Where one turn sends some rows of the set: a few examples, then the rows asked:
q109: [-0.69  0.31  1.30  0.10  0.85 -1.35  0.35 -0.72 -1.38 -0.88  0.35 -0.84
  3.43  0.29  0.52 -2.17  0.40 -0.34 -0.39 -0.77 -2.09  0.30  1.55 -0.85
 -0.26  0.79  0.93 -3.27]
q269: [-2.40  0.11  0.82  1.81 -0.03 -0.97  2.09  0.25  1.13  1.50 -1.92 -0.83
  0.80  0.19  0.10 -0.75 -0.06  0.78 -0.95 -1.26 -2.34  1.09  2.12  1.88
  0.66  0.67  0.19 -1.11]
q85: [ 0.03  0.36  1.57 -0.22  1.94 -2.03  0.46 -1.22 -2.76  1.25 -1.04  0.35
  0.61  0.28 -0.35 -0.50  0.70  1.68 -2.71 -1.50 -1.59  0.35  1.64  1.23
 -0.88  1.50  0.62 -4.32]
q160: [-0.99  0.40  1.36  0.41 -0.29 -1.07 -0.76 -0.25 -4.25  0.91 -0.06 -0.09
  0.46  0.23 -1.69  2.75  1.39 -0.04 -0.85 -0.26 -1.78  1.05  0.12  0.71
 -0.11  0.93 -0.01 -0.44]
q158: [-0.41  0.76  0.37  0.40 -0.73 -1.47 -0.61  0.44 -3.61  1.18 -0.41 -0.03
  0.73  0.21 -1.93  2.76  0.77  0.51 -1.67 -0.40 -2.19  0.80 -0.06  0.73
  0.19  1.58 -0.18 -1.06]
q484: [ 0.08  1.60  2.50  0.93  0.59 -0.78 -0.68 -0.83 -0.29 -0.28  0.65 -1.23
  1.31  0.07  2.00 -2.10  0.18  0.54 -1.64 -0.23 -3.07  0.60  0.90  1.69
 -0.35  0.68 -0.70 -2.87]
q945: [ 0.70 -0.85  1.53  0.97  0.59 -0.54 -0.21 -1.27 -0.07  0.05 -0.57 -0.14
 -0.27 -0.13 -2.98 -0.23  0.95  0.73 -1.10 -1.90 -2.53  1.58  1.14  1.06
 -0.84  0.58  0.32 -0.14]
q367: [-0.21  1.42  2.92  0.66  0.63 -0.58 -0.56 -0.98 -0.64 -0.61  0.74 -1.47
  0.85  0.18  2.24 -2.32  0.54 -0.03 -1.12  0.27 -2.79  0.57  0.91  1.39
 -0.29  0.72 -0.55 -2.35]
q557: [ 0.39  1.21  2.40  1.05  0.02 -0.54 -0.17 -0.54 -0.31 -0.73  0.78 -1.55
  1.07  0.39  2.29 -2.25  0.10  0.18 -1.57  0.13 -2.89  0.66  1.19  1.44
 -0.33  0.98 -0.48 -2.32]
q124: [-0.79  0.79  1.54 -0.68 -0.17 -0.74 -0.44  0.46 -1.15  1.26  0.05 -0.62
 -0.36  0.05  3.52  2.04  0.59 -0.05 -0.78 -0.23 -1.89  0.41 -0.16  0.76
  0.83  0.74  0.28 -0.61]
q645: [-2.45  0.47  1.29  0.27  0.45 -0.77  1.50 -1.20 -0.35  0.59 -0.53 -0.94
 -0.33  0.47  1.66  3.51  0.03  0.34 -1.45 -0.55 -1.65  0.96 -0.25  0.09
  0.10  0.96 -0.42 -1.11]
q75: [-0.07  0.82  1.19  0.14 -0.24 -0.73 -0.07  0.37 -0.74  1.80 -0.28 -0.56
  0.07  0.16  3.38  2.55  0.51  0.56 -0.98 -0.33 -2.53  0.63  0.44  1.18
  0.67  1.11 -0.23 -0.76]
q130: [-0.07  0.63  1.07  0.42  0.89 -1.45  0.81 -0.89 -1.27 -0.33 -0.38 -1.02
  3.25  0.23  0.46 -2.08  0.69 -0.31 -0.10 -0.01 -2.74  0.19  1.88 -0.76
 -0.06  1.91  0.33 -3.19]
q675: [-0.84  0.82  1.84 -0.13  0.31 -0.72 -0.72  0.05 -1.05  1.73  0.12 -0.25
  0.22 -0.05  3.35  2.63  0.68  0.56 -0.90 -0.98 -2.19  0.76  0.12  1.35
  0.39  0.08  0.06 -1.10]
q499: [-1.00 -0.96  1.56 -0.04 -0.75 -0.78  1.23  1.23 -2.99  1.25 -0.48  0.49
  0.60 -0.24 -2.04 -1.42  1.32 -0.28 -1.73 -0.56 -0.50  0.97  0.49 -0.11
 -0.02  2.44  1.58 -1.52]
q368: [ 1.19 -0.84  0.97  0.36 -0.14 -1.34  1.90  0.05 -2.63 -0.10 -0.48 -0.48
  0.12  1.36  0.43 -0.88  0.09  0.82 -2.97 -0.64 -1.03  0.53  2.57  0.43
 -0.87  2.19  1.38 -2.66]
q962: [-0.22  0.20  1.64  1.02  1.12 -1.11  0.67 -1.31 -1.40 -0.37  0.10 -0.85
  3.77  0.50  0.47 -1.58  0.80 -0.01 -0.08 -0.74 -2.65  0.68  2.36 -0.35
 -0.63  0.92  0.48 -3.07]
q821: [-0.10 -0.65  1.35 -0.33  0.51 -0.86 -0.81 -0.79 -0.26 -0.54 -0.30 -0.11
 -0.75 -0.53 -2.94 -1.04  0.69  0.14 -1.25 -1.88 -1.84  1.09  0.02  0.47
 -0.37  0.36  0.86 -0.38]
q444: [-3.26 -0.14  1.28  0.59 -0.08 -0.91  1.94  0.32  0.42  0.61 -1.65 -1.18
 -0.20  0.04  0.44 -1.75  0.24 -0.53 -0.22 -0.41 -1.41  0.69  1.45  0.95
  1.10  0.74  0.76 -0.37]
q642: [-2.35  0.61  1.08  0.16  0.41 -0.88  1.49 -1.05 -0.20  0.70 -0.65 -0.93
 -0.40  0.41  1.60  3.42 -0.11  0.34 -1.57 -0.46 -1.70  0.81 -0.38  0.06
  0.21  1.13 -0.44 -1.27]
q542: [-0.49  0.01  0.59  0.35 -1.38 -1.00 -0.37  0.73 -3.89  0.29  0.23 -0.33
  0.38  0.56 -1.48  2.47  0.66 -0.13 -1.52 -0.24 -1.50  0.93  0.07  0.28
  0.06  1.22  0.43 -0.25]
q538: [-0.24 -0.60  1.52  1.17 -0.19 -0.83  1.51  0.57 -2.64  2.46 -1.17  0.70
  1.26 -0.24 -2.42 -0.44  1.66  0.78 -1.68 -0.79 -1.65  1.35  1.32  0.83
 -0.26  2.85  0.55 -1.98]
q915: [ 0.80 -0.42  1.02  0.12  0.35 -0.94  0.02 -0.87 -0.11 -0.05 -1.10 -0.47
 -1.03 -0.36 -2.97 -1.01  0.97  0.09 -0.88 -0.81 -2.51  0.97  0.61  0.45
 -0.08  1.79  0.21  0.02]
q900: [-0.55 -0.54  2.77 -0.61  1.68 -1.34  0.89 -1.63 -3.93  0.06 -0.54 -0.37
 -0.62  0.71  0.46 -1.28  1.51 -0.18 -1.27 -0.10 -0.60  0.46  2.00  0.29
 -0.83  1.46  1.23 -2.39]
q327: [-1.50 -1.06  2.65  0.71  0.34 -0.47  0.64  0.05 -3.32  1.83 -0.17  0.89
  1.34 -0.35 -2.25 -0.58  1.90  0.40 -1.35 -1.58 -0.71  1.60  0.99  0.78
 -0.78  1.12  1.30 -1.79]
q504: [-3.97  0.23  1.83  0.83  1.00 -1.03  1.01 -0.41  0.40  1.23 -1.50 -0.48
  0.59 -0.33  0.02 -1.11  0.39  0.33 -0.39 -1.70 -1.63  0.95  1.22  1.81
  0.56 -0.63  0.64 -1.38]
q788: [-2.48  0.44  1.13  0.13  0.27 -0.79  1.51 -0.97 -0.30  0.43 -0.40 -0.96
 -0.35  0.49  1.66  3.41 -0.15  0.27 -1.64 -0.56 -1.50  0.90 -0.39  0.01
  0.17  0.96 -0.27 -1.14]

q269 turns into q444
q367 turns into q484
q900 turns into q85
Now find these:
q945 turns into q915
q75 turns into q124
q158 turns into q542
q130 turns into q109
q642 turns into q788
q538 turns into q499

